Some points:
[14. -7. 82. 29. -80. 47. -14. 89. 9. 62. -28. 26. -15. -17. -56. -1. -5. -64. 45. 26. 58. -4. -27. -4. -28. -56. 3. -51. 2. 3. -6. 22. -66. 51. -40. 42. 11. -44. 21. 35. -31.]
[24. 47. -9. 25. -4. 13. 23. 18. 55. 83. -24. -55. 77. 77. 31. -19. -11. -47. -93. 22. -24. 41. 33. 48. -31. -12. 17. -36. 10. 22. 45. -27. -33. 26. 10. 42. -51. -9. 43. -58. -12.]
[-48. -64. 22. 28. -81. -17. -20. -83. 5. -35. 44. 46. 46. 28. -23. 0. 14. 13. -3. 2. 26. 22. 42. 74. -4. 2. -20. 33. -31. 54. -12. 27. -16. 6. 11. 34. -69. -43. 48. 7. -79.]
[55. -69. 48. -9. 2. 8. -47. 13. 71. -43. -4. -10. -7. -42. 12. -86. 17. -14. -8. -54. -81. 21. 26. 45. -48. 45. 28. -19. 44. 33. -40. -41. 32. 16. 18. -38. 41. -46. 28. 32. -15.]
[-36. 4. 84. 67. -15. -10. -15. 11. -21. -49. -55. 9. 5. 6. 57. 0. -14. 7. -15. 42. -40. 15. 14. 24. 17. -2. -110. -114. -25. 18. 6. 37. 35. -34. 24. -20. 62. 16. -4. -29. 14.]
[83. 16. -50. -49. -32. 20. 34. 23. -1. 10. -14. 28. 68. -63. 47. -24. -21. -13. 42. -57. 2. -57. 50. -36. 8. 4. -101. -5. -11. 43. -2. 38. -23. -31. 34. -14. -52. -18. 11. -12. -16.]
[28. 85. -21. 10. -127. -27. 30. -16. 6. -19. -15. 48. -42. -6. 1. -21. 39. 23. -11. 16. -56. 37. 66. -27. -3. -16. 7. 14. 43. -1. 25. 14. 9. 3. -72. -46. -20. 31. -60. 15. 18.]
[24. 39. 10. -29. 57. 36. -31. -38. -24. 21. 52. -1. 9. -25. 6. -11. -16. 53. -34. -11. 11. -11. 41. 123. 2. -40. -15. -42. 3. -57. 4. 18. -37. -38. -75. -50. -28. -46. -41. 67. 24.]
[64. 42. 3. 6. -11. -2. -9. 14. 30. -48. -34. -6. -25. -15. -95. -24. -42. 20. -45. 27. 14. -42. 9. 64. 38. 87. 9. 52. -16. -9. 52. 69. -5. 12. 65. 15. 11. 18. -4. 7. 41.]
[49. 76. 44. 20. 73. 3. 8. -104. 0. 7. -39. 23. 34. -8. -104. 28. 11. -30. 44. -34. -5. 1. 3. -32. -62. -16. 40. -11. -4. 14. -16. 51. 17. -27. 20. -34. 26. -13. 4. -37. -26.]
[-23. 19. 18. -2. -7. -51. 2. -51. 20. -37. 47. -12. 4. -29. -24. -29. -75. 10. 0. -12. -2. 43. 3. -96. 19. 38. 27. -48. -4. -7. 65. -47. -102. -49. -30. 18. 23. -35. 56. 27. 26.]
[-3. 5. 47. 7. -1. -39. 44. -8. -8. 66. 11. 12. -2. 31. 41. -2. -4. 18. 96. -46. -85. 1. -42. 47. -20. 65. -8. 52. -24. -58. 29. 12. -71. -47. 19. 39. 42. 37. -34. 21. -32.]
[71. -24. -19. 34. 39. 40. 84. -25. 18. -57. 13. -50. -56. 11. -24. 26. 65. 25. 3. 51. -32. 55. -69. -3. -22. -23. -80. 28. 23. 0. -6. -27. -65. -8. 13. 8. -9. 6. 31. 11. 9.]
[-13. -125. 14. 55. 42. 4. 73. 2. -1. 30. -40. 16. -2. -59. -20. -14. 5. -18. -62. -22. -32. 29. -11. -32. 62. -55. 28. 45. -9. 9. 48. 49. -16. -55. -4. 0. -31. -11. -65. 11. 20.]
[4. 4. -3. 78. 25. -11. -4. 17. 28. 20. -50. -99. -27. 67. -6. -8. -16. 2. 29. -23. 68. -7. 49. -32. 11. 9. -46. 69. -6. 70. -23. -31. 12. -70. -59. 20. 31. -39. -60. 51. 12.]
[16. 27. -22. 57. 38. 9. 5. 83. -91. -37. 61. 81. -35. 33. 15. 47. -25. -30. -32. -31. -15. 1. 10. -23. -20. -8. 11. 20. -59. 12. 42. -77. 55. 43. 43. -32. 4. -55. -5. 26. -34.]
[-61. -17. -103. 23. 23. 37. 5. 47. -14. -12. -44. 78. -11. 74. -5. -53. -12. 27. -27. 5. 11. -57. -33. -10. -37. 24. 52. -25. -19. 11. -82. -5. -77. -11. -9. -52. 17. 28. 4. -15. -23.]
[-3. -36. -31. 52. 20. -78. -20. -36. 19. -4. 23. 41. 9. 4. 50. 8. 5. -10. -10. 27. 56. -83. 17. -9. -35. -27. -8. 12. 84. -58. 20. -29. -11. 81. 33. -1. 59. -4. -38. -28. 11.]
[-30. -12. 20. -39. 32. 23. -85. 9. -42. 43. -56. 50. -22. -35. 4. 4. 31. 52. 34. 11. 56. 37. 17. 8. 15. 8. -2. 42. 54. 31. 48. -104. -25. 5. 25. -14. -27. 36. 1. -84. 33.]
[-56. -9. -11. -34. 17. -6. 80. -15. 14. -14. 36. -12. -6. -1. -31. -53. -48. 5. 93. 23. 25. -19. -23. 32. -18. -1. 15. -52. -23. 16. 0. -60. 54. 53. 7. 18. -61. -15. -73. -64. 75.]
[-18. 20. 36. -62. 5. 20. 40. -18. -75. -15. -41. -69. -71. 22. 60. -28. 21. 33. -12. -13. 52. -39. -23. -44. -3. 16. 42. -24. 50. -32. 24. 27. 34. 29. 34. -5. -62. -24. 12. 21. -82.]
[-25. 8. -54. 19. -31. 14. -34. 14. -53. 5. 29. -46. 0. 5. 33. 0. -58. 7. 54. -35. 18. 68. -16. 6. -14. -61. 53. 15. 57. 0. -37. 68. 24. 11. 70. -12. 15. 40. 42. 34. 82.]
[-86. 13. -57. -76. -1. -11. -4. 7. 15. 71. 19. -36. 10. -41. -35. -9. 48. 63. -34. 11. 2. 45. -10. -29. -10. -6. -41. 3. -58. 10. 2. 30. 30. 70. 43. -26. 77. -17. -21. 20. -27.]
[-21. -27. -15. -39. 42. 25. -60. 31. 7. 27. 108. -5. -26. 51. -47. 21. 11. -4. 18. 82. -67. -40. 47. -56. 26. 5. 4. -30. 67. 5. -4. 44. 41. -39. 5. 44. -22. 36. -4. -15. -34.]
[-13. 28. 20. -46. -24. 12. -23. 20. -17. -46. -3. -4. 44. 33. 5. 5. 85. 20. -13. -7. -34. -56. 5. -28. 41. -73. 34. 43. -58. -72. -64. -28. 21. -34. 25. 80. 15. -54. 42. -26. 78.]
[-25. -12. -29. -71. -15. -39. -14. 22. 68. -23. -54. -32. -21. 17. -14. 101. -65. -1. 25. -20. -49. -37. -39. 26. 56. -72. 3. 30. 10. -19. 0. -23. 42. 4. -29. -60. -2. -1. 44. -19. -39.]
[13. -26. 10. -50. -22. 20. 57. 37. -3. -34. 29. 2. 50. -13. 14. 70. -24. -23. -33. 10. 82. 74. 12. 11. 21. 53. 31. 13. 26. -51. -74. -8. 40. -43. -18. -7. 54. 28. -30. -49. -40.]
[-36. -32. -42. -37. 17. 27. -21. -48. -35. -24. -19. -52. -4. -17. 4. 34. 44. -127. 2. -18. 9. -10. 55. -1. 0. 38. 3. -20. -69. -37. 13. -20. 8. 40. -44. 14. 9. 111. 13. 47. 17.]
[52. -23. 2. 45. 4. 11. -33. -28. -23. 47. 28. -9. 8. -49. 54. 38. -8. 57. -8. 15. -6. -22. -62. -37. 36. 62. 28. 10. -44. 10. -23. 31. 53. 70. -115. 12. 7. 12. 48. -57. 24.]
[-7. 49. 14. -7. 23. -77. -47. 14. 45. 10. 22. 36. 7. -38. 45. 9. 45. -46. -51. 8. 36. -8. -127. -10. -7. 19. -8. -2. -10. 36. -39. -12. 43. -38. -2. 18. -75. 73. -5. 60. 15.]
There is one direction along which these points spread out most. Take the direction at right angles to it along which they spread out most. Then take the direction at right angles to both along which they spread out most. Go by this last direction. How far along it is each point below, from 0 to 99? 50 is the average, and the first point above lies past it. One standard deviation of the points above along it is 16.
[4. 4. -3. 78. 25. -11. -4. 17. 28. 20. -50. -99. -27. 67. -6. -8. -16. 2. 29. -23. 68. -7. 49. -32. 11. 9. -46. 69. -6. 70. -23. -31. 12. -70. -59. 20. 31. -39. -60. 51. 12.] 18
[13. -26. 10. -50. -22. 20. 57. 37. -3. -34. 29. 2. 50. -13. 14. 70. -24. -23. -33. 10. 82. 74. 12. 11. 21. 53. 31. 13. 26. -51. -74. -8. 40. -43. -18. -7. 54. 28. -30. -49. -40.] 60
[24. 39. 10. -29. 57. 36. -31. -38. -24. 21. 52. -1. 9. -25. 6. -11. -16. 53. -34. -11. 11. -11. 41. 123. 2. -40. -15. -42. 3. -57. 4. 18. -37. -38. -75. -50. -28. -46. -41. 67. 24.] 62
[-86. 13. -57. -76. -1. -11. -4. 7. 15. 71. 19. -36. 10. -41. -35. -9. 48. 63. -34. 11. 2. 45. -10. -29. -10. -6. -41. 3. -58. 10. 2. 30. 30. 70. 43. -26. 77. -17. -21. 20. -27.] 55
[83. 16. -50. -49. -32. 20. 34. 23. -1. 10. -14. 28. 68. -63. 47. -24. -21. -13. 42. -57. 2. -57. 50. -36. 8. 4. -101. -5. -11. 43. -2. 38. -23. -31. 34. -14. -52. -18. 11. -12. -16.] 65
[-7. 49. 14. -7. 23. -77. -47. 14. 45. 10. 22. 36. 7. -38. 45. 9. 45. -46. -51. 8. 36. -8. -127. -10. -7. 19. -8. -2. -10. 36. -39. -12. 43. -38. -2. 18. -75. 73. -5. 60. 15.] 62
[55. -69. 48. -9. 2. 8. -47. 13. 71. -43. -4. -10. -7. -42. 12. -86. 17. -14. -8. -54. -81. 21. 26. 45. -48. 45. 28. -19. 44. 33. -40. -41. 32. 16. 18. -38. 41. -46. 28. 32. -15.] 67
[-25. 8. -54. 19. -31. 14. -34. 14. -53. 5. 29. -46. 0. 5. 33. 0. -58. 7. 54. -35. 18. 68. -16. 6. -14. -61. 53. 15. 57. 0. -37. 68. 24. 11. 70. -12. 15. 40. 42. 34. 82.] 48
[-61. -17. -103. 23. 23. 37. 5. 47. -14. -12. -44. 78. -11. 74. -5. -53. -12. 27. -27. 5. 11. -57. -33. -10. -37. 24. 52. -25. -19. 11. -82. -5. -77. -11. -9. -52. 17. 28. 4. -15. -23.] 28
[-36. -32. -42. -37. 17. 27. -21. -48. -35. -24. -19. -52. -4. -17. 4. 34. 44. -127. 2. -18. 9. -10. 55. -1. 0. 38. 3. -20. -69. -37. 13. -20. 8. 40. -44. 14. 9. 111. 13. 47. 17.] 62
[64. 42. 3. 6. -11. -2. -9. 14. 30. -48. -34. -6. -25. -15. -95. -24. -42. 20. -45. 27. 14. -42. 9. 64. 38. 87. 9. 52. -16. -9. 52. 69. -5. 12. 65. 15. 11. 18. -4. 7. 41.] 52
